Look-ups in named tables: a row name and a column name give one cell, copied from the table.

Puvit:
,Zera,Vatam,Zek,Vobilog,Fovu,Ketude
Zeku,4030,5235,6892,6803,4263,9113
Mam,6245,5740,4471,4590,4238,1885
Zivuzi,3013,6870,7059,7806,5677,7657
Voli,6358,1994,1998,3508,3613,1648
Doz,3406,6767,6117,3944,5537,8561
Sutarel,8106,3845,524,4089,5380,1227
Mamat,2796,6968,6633,6759,6052,7658
Kebus,8758,2586,1423,3882,6401,1621
Gagezek,2486,7876,5571,6010,6134,8420
Veso,7084,3307,3619,4297,4802,1663
Bur,3398,6893,5637,6019,6115,8048

Gagezek, Vobilog: 6010
Sutarel, Vobilog: 4089
Kebus, Zek: 1423
Mamat, Zera: 2796
Voli, Vobilog: 3508
Mamat, Vatam: 6968
Mamat, Fovu: 6052
Sutarel, Zek: 524
Zeku, Ketude: 9113
Zivuzi, Ketude: 7657
Mam, Zera: 6245
Doz, Zera: 3406
Zivuzi, Zek: 7059
Sutarel, Fovu: 5380
Veso, Zera: 7084
Zeku, Vobilog: 6803
Which row has the largest Ketude? Zeku

Mago:
,Kosugeg,Zabut,Vob,Giv,Nezib,Vek,Duked,Bev,Bal,Ber
Bil,-18.911,-23.239,-93.553,-53.012,-9.937,-25.882,-85.573,-6.679,-47.369,59.328
Sop,-21.305,-16.309,-78.559,-46.200,-13.600,-20.821,-73.197,-1.352,-39.372,40.440
Zusus,-19.522,-49.583,-22.489,-6.868,9.426,-26.628,-34.191,-40.773,-51.216,-13.801
Sir,-33.474,-50.961,-6.120,20.550,56.604,-1.177,-18.108,-56.055,-39.206,-38.619
Fopum,-24.651,-54.056,-6.997,15.352,51.573,-17.884,-19.386,-59.254,-40.098,-36.723
Muvu,-11.640,17.220,-25.620,-51.183,-88.681,-27.232,-6.488,19.490,5.443,-12.137
Laz,11.935,-28.789,4.000,-22.756,-31.891,-43.282,0.468,-29.207,-24.663,-33.054

What is the Ber of Muvu in Mago? -12.137
What is the Vek of Bil in Mago? -25.882
What is the Bev of Sop in Mago? -1.352
What is the Zabut of Zusus in Mago? -49.583
What is the Zabut of Muvu in Mago? 17.220
What is the Nezib of Zusus in Mago? 9.426
What is the Giv of Muvu in Mago? -51.183
What is the Vob of Zusus in Mago? -22.489
What is the Vob of Laz in Mago? 4.000
What is the Bev of Fopum in Mago? -59.254
What is the Vek of Sir in Mago? -1.177
What is the Zabut of Sir in Mago? -50.961
What is the Bev of Zusus in Mago? -40.773
What is the Kosugeg of Sir in Mago? -33.474

Zifudi =
|  | Muz | Besan | Levet | Nul | Mataz |
|---|---|---|---|---|---|
| Dafi | 4020 | 4291 | 2226 | 5951 | 3388 |
| Tum | 2435 | 6055 | 3371 | 2026 | 5830 |
| Mezu | 2620 | 6148 | 3441 | 2528 | 5712 |
| Felen | 5959 | 7431 | 5124 | 3153 | 3295 |
| Tefuno | 7134 | 8235 | 6422 | 3280 | 2442 |

What is the Mataz of Felen in Zifudi? 3295
What is the Mataz of Mezu in Zifudi? 5712
What is the Nul of Felen in Zifudi? 3153
What is the Levet of Dafi in Zifudi? 2226
What is the Besan of Dafi in Zifudi? 4291
What is the Muz of Felen in Zifudi? 5959
What is the Nul of Dafi in Zifudi? 5951
What is the Muz of Tefuno in Zifudi? 7134
What is the Besan of Tefuno in Zifudi? 8235
What is the Levet of Felen in Zifudi? 5124
What is the Mataz of Dafi in Zifudi? 3388
What is the Besan of Mezu in Zifudi? 6148

Table Totumam
,Gov,Bet,Ferez,Mit,Pid,Vokolo,Ziz,Bati,Soli,Libuv
Rab,79,208,104,186,107,90,159,68,208,127
Mopuzos,131,197,129,183,107,93,248,53,79,122
Panozas,89,106,55,177,107,118,82,91,152,17

What is the Gov of Rab in Totumam?
79
What is the Ziz of Mopuzos in Totumam?
248
What is the Vokolo of Panozas in Totumam?
118
What is the Vokolo of Rab in Totumam?
90
What is the Bati of Panozas in Totumam?
91
What is the Libuv of Rab in Totumam?
127
What is the Ziz of Rab in Totumam?
159
What is the Ferez of Mopuzos in Totumam?
129
What is the Soli of Panozas in Totumam?
152
What is the Mit of Mopuzos in Totumam?
183
What is the Libuv of Mopuzos in Totumam?
122
Row with the largest Vokolo: Panozas

Table Gotun
columns: Poti, Livogov, Fafome, Peb, Fuzub, Dok
Fugup: [-0.34, -0.25, 0.06, -0.17, -0.15, -0.07]
Filu: [0.20, 0.09, -0.07, -0.06, 0.26, 0.28]
Bev: [-0.02, 0.21, -0.86, -0.11, 0.89, -0.02]
Mulido: [-0.01, -0.53, 0.06, -0.11, -0.14, -0.21]
Soli: [0.13, 0.11, -0.11, -0.04, 0.27, 0.29]
Gizi: [0.34, 0.43, 0.34, 0.19, 0.34, -0.12]
Tof: [-0.15, -0.35, 0.37, -0.04, -0.26, 0.00]
Vit: [0.09, 0.11, -0.09, 0.20, 0.17, 0.13]
Lebudeg: [0.27, -0.01, 0.55, 0.07, -0.19, -0.33]
Rurog: [-0.40, 0.10, 0.34, -0.06, -0.33, 0.11]
Pon: [0.27, 0.02, -0.32, -0.06, 0.44, 0.16]
Vabet: [-0.42, -0.25, 0.48, 0.02, -0.49, 0.05]

Fafome of Gizi is 0.34
Fuzub of Rurog is -0.33
Livogov of Mulido is -0.53
Fafome of Lebudeg is 0.55
Dok of Fugup is -0.07
Livogov of Vabet is -0.25
Peb of Gizi is 0.19
Fuzub of Vit is 0.17
Dok of Pon is 0.16
Poti of Gizi is 0.34
Dok of Bev is -0.02
Fafome of Vabet is 0.48
Poti of Bev is -0.02
Peb of Pon is -0.06
Which row has the largest Dok? Soli

Tobogem
columns: Tar, Ruko, Dab, Fetavi, Libobik, Fuv, Fik, Sez
Miz: [73, -83, -67, -77, -74, -80, -9, 83]
Zufo: [0, 37, 4, 7, 13, 30, 22, 4]
Vid: [39, 34, 38, 39, 44, 73, -11, 21]
Goz: [18, -28, 33, 26, 23, 8, 28, 9]

Miz, Fik -> -9
Miz, Sez -> 83
Miz, Ruko -> -83
Miz, Fuv -> -80
Vid, Fik -> -11
Goz, Libobik -> 23
Vid, Fetavi -> 39

Zet =
,Teneke,Zali,Kofe
Bizi,34,22,165
Gisuv,39,22,171
Gevez,99,160,76
Nidoto,60,138,71
Pir,184,217,71
Zus,84,157,81
Pev,125,100,171
Kotib,132,109,187
Raz,126,121,170
Tik,129,113,179
Fem,178,217,67
Feve,135,123,161
Rati,108,96,177
Rik,35,30,177

Kofe of Pir: 71
Teneke of Feve: 135
Zali of Nidoto: 138
Zali of Fem: 217
Kofe of Rik: 177
Teneke of Bizi: 34
Teneke of Tik: 129
Zali of Pev: 100
Kofe of Gisuv: 171

Gumira =
|  | Gokabi | Nivupeb | Zedogov | Mopege |
|---|---|---|---|---|
| Sis | 1.517 | -3.290 | -2.368 | -4.315 |
| Nom | -2.038 | -2.876 | -3.080 | -4.504 |
| Lel | -1.492 | -5.539 | -0.928 | 9.378 |
| Fer | 0.493 | -6.216 | 1.171 | 4.314 |
| Rok | 3.240 | -4.158 | -1.022 | -3.583 |
| Tur | -1.632 | -2.221 | -3.992 | -4.902 |
| Gulef | 1.490 | -3.152 | -2.607 | -4.473 |
| Naz | 0.969 | -3.960 | -1.507 | -3.778 |

Mopege of Tur is -4.902
Nivupeb of Fer is -6.216
Gokabi of Naz is 0.969
Gokabi of Rok is 3.240
Zedogov of Nom is -3.080
Zedogov of Rok is -1.022
Mopege of Sis is -4.315
Mopege of Gulef is -4.473
Gokabi of Nom is -2.038
Zedogov of Naz is -1.507
Row with the largest Nivupeb: Tur

Nos:
	Kun	Mugoda	Lov	Fegev	Sesosik
Lomavu	11287	32542	18648	6537	75446
Vokiv	33372	32626	13443	19452	59339
Sanoket	70113	33656	12947	47604	21781
Gep	34607	34047	48380	44478	14911
Vapepu	30012	33280	16104	19152	58804
Lupivu	25462	34057	38231	30338	36661
Dok	27183	33360	39446	32580	33824
Dut	25167	32947	28570	24158	49013
Tonan	5523	33670	49595	22774	43232

What is the Mugoda of Dok in Nos? 33360
What is the Sesosik of Tonan in Nos? 43232
What is the Lov of Sanoket in Nos? 12947
What is the Mugoda of Sanoket in Nos? 33656
What is the Lov of Lupivu in Nos? 38231
What is the Kun of Dut in Nos? 25167
What is the Kun of Vapepu in Nos? 30012
What is the Lov of Dok in Nos? 39446
What is the Kun of Gep in Nos? 34607
What is the Sesosik of Gep in Nos? 14911
Row with the largest Kun: Sanoket

